which system made each run:
trace 1, zokiv (6 x 32):
[[ 31  27 -20   1 -26 -16   7  -2 -13  -5   4 -12   8 -24  57 -21  60 -10
   34 -25  18 -15  15  40 -10  16   5 -12 -11  11   0  -1]
 [ 17  16 -40 -26 -16  -9   4  -2 -18  -3 -17 -54  13   7  52 -19  39 -20
   42 -14  17  -5  30  10 -18   9  -7  -8 -27   1  -1 -10]
 [  8  -8 -39 -35  -6   7  11  -2 -18  -3 -27 -66  15  36  33 -27   0 -34
   45  13  17  -3  34 -26 -17   9 -16  -7 -23  -5   8  -6]
 [ -5 -30 -22 -35  12  14  10  -5  -9   3 -30 -54   2  39 -11 -22 -41 -37
   30  41   3  -1  26 -40 -13  -4 -26   6 -13  -2   9  -9]
 [-28 -35  -6 -26  23  13  10  -8  10   7 -25 -25 -15  31 -56 -14 -65 -23
    3  56 -16  -4  10 -41  -8 -14 -20  16   8  -3   7  -8]
 [-24 -32  19  -7  17  16  10 -12  23   8   2  25 -22  14 -69  -5 -53   0
  -19  54 -25   1 -12 -34   8 -14   4   8  31  -3   4  -6]]
trace 2, tezu (6 x 32):
[[-21   8  15   3  -2   0   8   2  11 -17 -49  -3  36  -2   1  17 -28   9
   -7 -24  18  -4  -7  46 -15 -29 -21  -1 -37  -5  -3  -7]
 [-35   5  19   3   6   0   6   4  14 -11 -45   4  30   1 -12  21 -39  13
  -15 -20  12  -1 -11  27 -20 -27 -25  -3 -32  -7  -6  -7]
 [-41 -11  20   2  14   3   7   4  22  -6 -38   4  20   8 -25  20 -44  14
  -22  -8   1  -3 -19  -2 -17 -24 -23  -3 -19  -5 -11  -5]
 [-45 -19  18   2  13   9   1   7  25  -2 -26   6   8   8 -36  16 -50  16
  -22   4 -13  -7 -20 -20  -9 -24 -14  -8  -6 -12  -8  -3]
 [-49 -23  12  -3  18   7  -1   4  32   1 -10   8  -6   9 -46   7 -45  13
  -18  18 -24 -11 -21 -40  -5 -17  -8  -3  10 -12  -4  -5]
 [-43 -23   3 -13  24   0   8  -5  35  17   4  22 -17   5 -56 -12 -38   4
   -7  41 -30  -6 -13 -49  -7  -4   7   1  25  -1  -7  -5]]
trace 3, fupov (6 x 32):
[[  6  -4 -35 -28   8   0  -4   6 -23   7 -10 -68   1  31  42 -13   9 -25
   28   3   8   4  32 -45 -12  27  -8  -2 -16  -5   2   5]
 [-25 -11 -41 -41  -9  -7 -12   3  18   7 -19 -48  -7  18   9 -17  23 -18
   31  22 -15 -23  11 -57 -27  14   7 -22 -12 -11 -10 -17]
 [-54 -13 -32 -42 -13 -18 -11  -1  49   6 -21 -13  -2 -13 -27 -16  28  -6
   22  21 -30 -38  -7 -35 -32  -4  11 -30  -5 -10 -14 -35]
 [-60  -9 -12 -27 -14 -14   0  -9  62   1  -9  31   0 -32 -44 -17  17   7
   11  22 -28 -36 -16  -9 -30 -18  11 -26   6   0 -12 -40]
 [-30  -2  18   4 -17  -9   6 -10  47   1   0  69   6 -36 -45 -10   5  14
   -7  14 -15 -17 -24  26 -15 -22  18 -17  17   6  -9 -24]
 [  2  13  35  32 -11   0  15  -6  19  -9   3  65   7 -25 -30  12  -5  24
  -22  -8  -1   1 -24  56   3 -25   4  -4  13  10   1  -4]]
trace 4, Femeb (6 x 32):
[[  2 -11  15  -1  17  14  13   6 -12  -9 -46 -32  16  40  -6   7 -67 -10
   -6   4  19  15   6  10   2 -20 -27  19 -24  -4   6  13]
 [-21   4  20   2   7  -1  12   3   4  -8 -51  -7  34  15  -4  20 -48   6
  -16 -22  23   7  -4  31 -15 -24 -28   6 -36  -3  -6   1]
 [-35  14  20   5  -2  -5   1   6  26 -13 -40  17  35 -14   0  26 -21  24
  -18 -41  16  -5 -18  41 -18 -26 -17  -9 -33  -2 -13  -7]
 [-43  18  15   8 -12 -13  -7   8  35 -14 -19  31  24 -33   4  23  10  37
  -12 -41  -3 -19 -31  34 -14 -22   2 -20 -20  -9 -18  -9]
 [-28  25   6   8 -14 -32  -3   9  49   6   4  45  10 -44   6   1  44  29
   -8 -20 -14 -28 -30  22 -23  12  28 -28   4   7 -22  -4]
 [-14  24 -11   8 -13 -23  -2   3  28   6  36  35  -7 -41  11  -7  64  15
    2 -17 -23 -22 -15   0 -11  21  26 -28  22   2 -14  -7]]
trace 5, fiki (6 x 32):
[[ 26  20 -13  -5 -28  -6  18  -7 -11 -15  -6   3  22 -17  38 -27  40 -13
   37 -10  21  -9  16  50 -11  -3  -1 -13 -12   9  10 -14]
 [ 38  24   4  14 -31   1  12  -7  -9 -16   8  23  15 -21  35 -12  41  -2
   18 -18  16  -1   3  57   4  -4   7  -9  -2  13  10  -8]
 [ 35  28  12  25 -29   6  11  -5 -11 -20  20  40   9 -25  19  -3  35   9
    1 -20   7   5  -4  57  12  -8   9  -8  13   7   9  -2]
 [ 31  18  21  28 -18  10  18 -12 -10 -18  29  52  -3 -22  -1   2  18  13
   -9 -13  -4   9  -5  47  18  -9   6  -3  27   6  11  -3]
 [ 17   2  24  26  -7  16  19 -11  -2  -5  32  56 -15 -14 -25  -3 -10  12
  -15  11 -12   8 -13  16  22 -15   6   3  38   5   7   1]
 [  7 -11  25  18   4  16  11 -11   9   7  16  50 -25  -1 -52  -6 -29   9
  -17  41 -21   3 -16  -9  15 -14   9  10  40   2   6   7]]
trace 6, zoti (6 x 32):
[[ -3  20 -12  -5 -22  -7  -1   6 -11 -22 -39 -40  37   3  51  15  24   3
   11 -48  23  -9   6  34 -18  -7 -18 -16 -48 -12  -2  -7]
 [ -5  18   3   0  -4  -2   4  11 -10 -18 -48 -37  32  13  34  21 -12   5
   -3 -39  25   1   7  35 -20  -1 -23  -4 -47  -6  -4   1]
 [ -3   4  13   6  10   4   5  10 -13  -8 -46 -34  19  29  13  15 -48   2
   -6 -18  23   8   4  15  -2 -11 -23  15 -31  -3  -2  14]
 [  0  -2  20   5  25  16  10   3 -16  -5 -26 -19   6  37 -10  16 -65   3
  -18  -1  13  20   2   5  14 -13 -19  26 -13  -5   4  17]
 [ 11 -18  25   9  29  15   3   1 -18   1  -4  -1 -10  35 -31  15 -68  -1
  -28  20   6  27   1  -5  23  -9 -14  33   9  -4   9  16]
 [ 18 -19  24  22  19  17   5  -5 -12   6  14  17 -31  17 -47   7 -47  -1
  -24  36 -15  12  -9 -17  21  -4  -3  25  32   2  15  19]]

runs to name:
trace 7 (5 x 32):
[[-11 -16  20  -1   9  17  15  -1   4 -14 -47 -10  21  30 -23   7 -71  -5
   -6  11  13   7  -2  17  -5 -31 -26  14 -21  -4   9   1]
 [-25  -1  22   6   0   2  10  -1  12 -14 -42  20  30   3 -19  20 -49  10
  -19 -15  16   7  -9  41  -8 -30 -21   4 -26   0  -2  -8]
 [-31   7  27  10  -2  -4  -1   4  24 -16 -23  38  30 -19 -12  25 -16  27
  -20 -35   9   1 -25  44  -3 -28  -5  -6 -18  -5  -9  -9]
 [-20  19  30  27 -18 -13  -5   5  36  -5  -4  56  12 -40  -7  21  24  38
  -23 -31  -8 -15 -39  37  -5 -10  12 -19  -3   5 -18   0]
 [-12  31  12  17 -13 -24  -3   2  36   7  23  59   2 -40   0   3  45  29
  -17 -21 -13 -14 -23  22 -10  17  33 -18  17   3 -16  -1]]

Femeb
trace 8 (5 x 32):
[[ 23  -2 -29 -16  18   2   4   6 -38  10   0 -67 -10  32  33 -15  -5 -28
   18   8   8   9  34 -40  -4  28 -12  10  -3  -3   7  15]
 [-12 -13 -41 -36   0  -1  -8   3  -2  16  -1 -59 -16  23  16 -17  16 -21
   27  22 -14 -13  17 -65 -13  20   6 -14  -2 -10  -8  -6]
 [-40 -15 -36 -39 -11 -13 -13   2  43  12  -8 -23 -17  -4 -18 -18  27  -6
   24  29 -36 -33  -8 -53 -24   9  17 -25   3 -10 -12 -21]
 [-59 -10 -15 -25 -10 -15  -7  -6  59   8  -4  19  -8 -32 -39 -12  27   6
    7  23 -34 -36 -21 -25 -30  -6  15 -29  10   0 -16 -35]
 [-41  -3  10  -1 -11 -15   7 -11  55   8   2  65   6 -41 -43 -10  18  18
   -3  14 -21 -22 -27   9 -20 -10  21 -21  17   8 -15 -24]]

fupov
trace 9 (5 x 32):
[[ -6 -10 -41 -32   2  -1  -8   5  -9  14  -4 -62  -9  26  26 -16  17 -23
   27  14  -4  -7  24 -62 -16  25   0 -11  -8 -12  -5   1]
 [-38 -15 -39 -40  -9 -12 -14   3  36   8 -13 -38 -14   6  -8 -17  24 -11
   24  25 -30 -28   0 -56 -26  14  18 -25  -3 -11 -13 -17]
 [-59 -10 -26 -31 -12 -16  -9  -3  55   4 -10   8  -8 -24 -33 -14  26   5
   12  23 -29 -37 -15 -29 -30 -10  17 -27   4  -5 -13 -36]
 [-50  -3   3 -11 -11 -16   1  -8  62   5  -3  52   7 -38 -40 -12  16  15
    3  16 -23 -32 -24   5 -22 -15  19 -23  12   7 -13 -29]
 [-16   7  31  22 -20  -6   4  -3  32  -8   0  70   4 -35 -38  10   7  24
  -22  -2 -14 -14 -31  39  -3 -23  14 -12  11   5  -8 -16]]

fupov
trace 10 (5 x 32):
[[ 28  14 -24 -12 -15   6   6   3 -32 -18 -24 -58  16  20  52  -7  14 -11
   29 -20  23   1  29  20  -3  -5 -19   0 -31  -7  12   0]
 [ 36  28  -7   7 -21   2   9   1 -32 -19 -19 -32  17  -1  56   4  28  -1
   17 -42  29   3  19  52  -2  -1 -18  -2 -28  -3   7   5]
 [ 40  35   9  31 -22  -1  11   6 -29 -16  -5   8  23 -17  55  12  38  13
   -2 -48  28   6   0  61   4   3  -2  -9 -17   5  -1  11]
 [ 33  36  24  40 -17   0  11   0 -15 -15  14  42  23 -23  36  17  30  25
  -20 -52  16   9 -13  58  10   1   5 -10   1   5  -4   9]
 [ 12  28  32  37 -10  -1   3   3   9  -6  22  56   3 -30  -4  23  13  33
  -36 -29  -4   6 -26  46  12  -6  14  -2  12   4  -6   7]]

fiki
trace 11 (5 x 32):
[[ 14   1 -28 -14   9   2  -4  13 -31   4 -14 -68   0  34  46   5  -2 -14
   16 -16  16   9  26 -31  -2  20 -13   3 -22 -10  -2  17]
 [-16 -10 -36 -36   0 -10 -12  11   6  10 -20 -61   1  27  23 -12   8 -19
   25  13  -2 -11  14 -50 -22  25   4 -14 -20  -9  -9  -4]
 [-45 -14 -37 -41 -14 -15 -15   3  40  13 -27 -36  -4   6 -16 -11  21 -12
   23  24 -22 -29  -3 -48 -33   5   7 -26 -13 -11 -15 -24]
 [-64 -13 -25 -39 -15 -13  -5  -6  59   6 -18   6   0 -21 -40 -12  18   3
   14  21 -26 -37  -9 -25 -36 -10   7 -28  -1  -4 -17 -37]
 [-57  -6  -2 -21  -9 -11   3 -11  55   0  -8  49  12 -29 -48 -12   2  11
    2  17 -18 -22 -19   4 -23 -22  11 -22   8   3 -10 -36]]

fupov
